Each named move below is a turn or a mirror, shown by a few rows before and after it. Which moves, in which order, take the first row of each later pair to the second? The first pair is answered.
Q481:
[-4.07 -2.00 -1.51 -2.59 -2.43  3.16 -0.47 -3.42]  ->  [-2.77 -1.30 -3.68 -4.31  0.03  1.83 -2.61 -2.71]
[-1.23 -2.93  1.74 -3.45 -0.49 -0.56  0.56 -2.60]  ->  [-0.63 -2.80  0.32 -4.34  1.05 -1.34 -0.93 -1.77]
[ 0.81  1.19 -1.16 -0.31  0.99 -0.77  0.63  1.65]  ->  [-0.17  0.46  1.00  0.94 -1.19  0.06  2.09  0.86]
Q581:
[ 2.79  0.78  1.84  0.78  2.23 -0.44 -0.68  1.50]  ->  [ 2.88  1.06  1.59 -0.28  2.28 -0.37 -1.19  1.22]
[ 1.01  1.32  1.91 -3.33 -0.55 -4.19  3.21  1.52]  ->  [ 0.67  0.70  1.41 -2.29 -0.46 -4.55  3.55  1.38]
[ 2.96  1.37 -0.42 -3.12  3.09  0.38 -3.73  0.32]  ->  [ 2.84 -2.28 -0.70  3.30  3.31 -2.19 -1.25  1.69]
[-2.00 -0.94  0.81 -2.36  2.19  0.59 -2.44 -1.66]  ->  [-1.97 -3.22  0.77  0.88  2.28 -0.98 -1.05 -0.83]
Q57:
[-1.23  0.23 -0.81  0.04  0.21 -0.65  2.11  0.57]  ->  [-1.01  0.96 -1.81  0.71 -0.46  0.20  1.13  0.45]
[-1.00 -1.77 -0.62  1.56  0.43 -1.55  1.97  2.44]  ->  [-1.28 -0.80 -2.03  2.11 -0.47 -1.08  1.59  2.50]
[-2.18  1.68  0.49 -0.87 -4.53  3.63  0.55  0.04]  ->  [-1.17  0.61  1.74  0.31 -4.37  3.79 -0.94 -0.93]
[-0.83 -2.71 -0.71  4.46 -0.38 -1.24  0.78 -0.10]  ->  [-0.76 -3.10 -0.25  3.90  0.39 -1.54  1.59  0.19]
Q629:
[ 1.17 -1.77  0.73 -2.82  2.73 -0.07 -0.46 -0.92]  ->  [ 1.51 -0.52 -1.58 -3.04  1.88  0.97 -2.00 -1.45]
[ 0.29 -2.35  5.19  1.13  0.87 -1.18  2.34  0.53]  ->  [-0.01  3.12 -2.19  0.09 -3.18  3.28 -1.88 -1.11]
[-0.59 -0.21 -1.61 -0.07  0.56  0.49  0.89  0.28]  ->  [-0.77 -0.56 -0.78 -0.27  0.58 -0.06  1.47  0.68]
[ 0.16  1.80 -4.61  2.60  1.95 -2.65 -0.71  2.24]  ->  [ 0.17  0.06 -2.44  2.39  2.70 -4.42  1.03  2.76]
Q102:
[-1.10  0.22  0.76 -2.12  0.83  0.69 -2.94 -2.19]  ->  [-2.27 -2.04  0.38 -0.21 -0.12  0.00 -1.95 -3.11]
[-2.23  1.35 -4.45 -1.28  3.44 -3.17 -1.33  1.94]  ->  [-2.40  0.72 -5.60  3.56  0.59 -1.49 -1.63  0.92]
[-0.22  1.56  0.32  0.36 -1.76  2.47 -0.59  0.10]  ->  [-1.83 -0.42  0.81 -2.95  0.63 -0.22  0.74  0.94]
Then:
Each pair is 2 to 3 moves apart.
[ 0.46 -1.46  0.61 -4.45  2.72 -0.57  0.90 -0.13]  ->  [-0.55 -2.94 -2.10  0.41  1.96 -2.23  2.57  1.71] | Q57, Q581
[ 0.68  4.93  0.64  0.50 -2.03  2.64  0.75  0.28]  ->  [ 1.25  1.55  4.44  0.54  1.57 -1.14  2.72  1.92] | Q481, Q629
[ 2.67  2.70 -0.09  0.33  3.67 -1.49 -2.46  1.21]  ->  [ 3.15  3.47  0.48  3.02  0.97  0.87 -2.13  0.27] | Q102, Q481, Q102
[-4.28 -1.67 -2.05 -2.86 -2.76  1.51 -0.16 -2.89]  ->  [ 1.15  3.91 -3.58 -0.09 -1.60  3.14 -3.29 -0.72] | Q481, Q581, Q102
[-0.68  0.79  0.13  2.96 -4.79  4.60 -0.93 -3.17]  ->  [ 1.39 -1.60 -3.13  6.81 -0.92  0.09 -1.13 -0.23] | Q481, Q581, Q481
[ 0.23 -3.08  2.66  1.81  0.54 -0.91  0.92 -0.07]  ->  [-2.37 -3.20  0.83  0.79 -1.85  0.49  1.26 -1.76] | Q581, Q57, Q102
[-1.39 -3.25 -0.86  1.14 -2.90  0.85  4.61  0.91]  ->  [-1.13 -2.11  1.63 -3.70 -1.76  1.20  4.01  0.24] | Q581, Q629
[-0.31 -1.96 -3.53  1.03 -0.02 -0.06 -2.28 -2.32]  ->  [-0.76 -1.40 -4.33 -0.25  0.01  0.01 -1.89 -1.45] | Q629, Q57, Q629
[ 1.95  0.46  3.33 -1.21  2.42 -0.45 -0.26 -0.72]  ->  [ 1.50 -0.46  2.10  1.84 -0.16  1.04 -1.43 -3.17] | Q102, Q629, Q57
[ 1.07 -0.77 -4.30  8.17 -2.89  0.48  0.18  0.58]  ->  [ 4.13  3.47  0.60 -5.50  4.75 -0.59 -2.65  2.32] | Q57, Q629, Q102
[ 1.25  0.77  2.78 -4.17  1.50  0.29 -2.06  0.34]  ->  [-0.38 -2.20  2.72  3.97 -1.96  0.37  1.38  0.14] | Q481, Q629, Q581
[ 1.49  0.70 -2.26 -1.58 -2.01  4.72 -5.05 -2.62]  ->  [-3.38 -0.68 -3.25 -4.70  0.33 -1.21  2.54  4.11] | Q629, Q57, Q57
[-0.52  1.01 -2.13  2.29 -1.66  1.24  0.08  0.76]  ->  [ 0.54  1.22 -1.15 -1.47  2.38 -0.50 -1.19  1.41] | Q629, Q481, Q581
[-1.71 -3.82 -0.44  2.16  0.06 -0.81  0.09 -1.66]  ->  [ 1.10  2.00  1.27  0.97 -1.52  3.08 -1.81 -1.95] | Q102, Q481
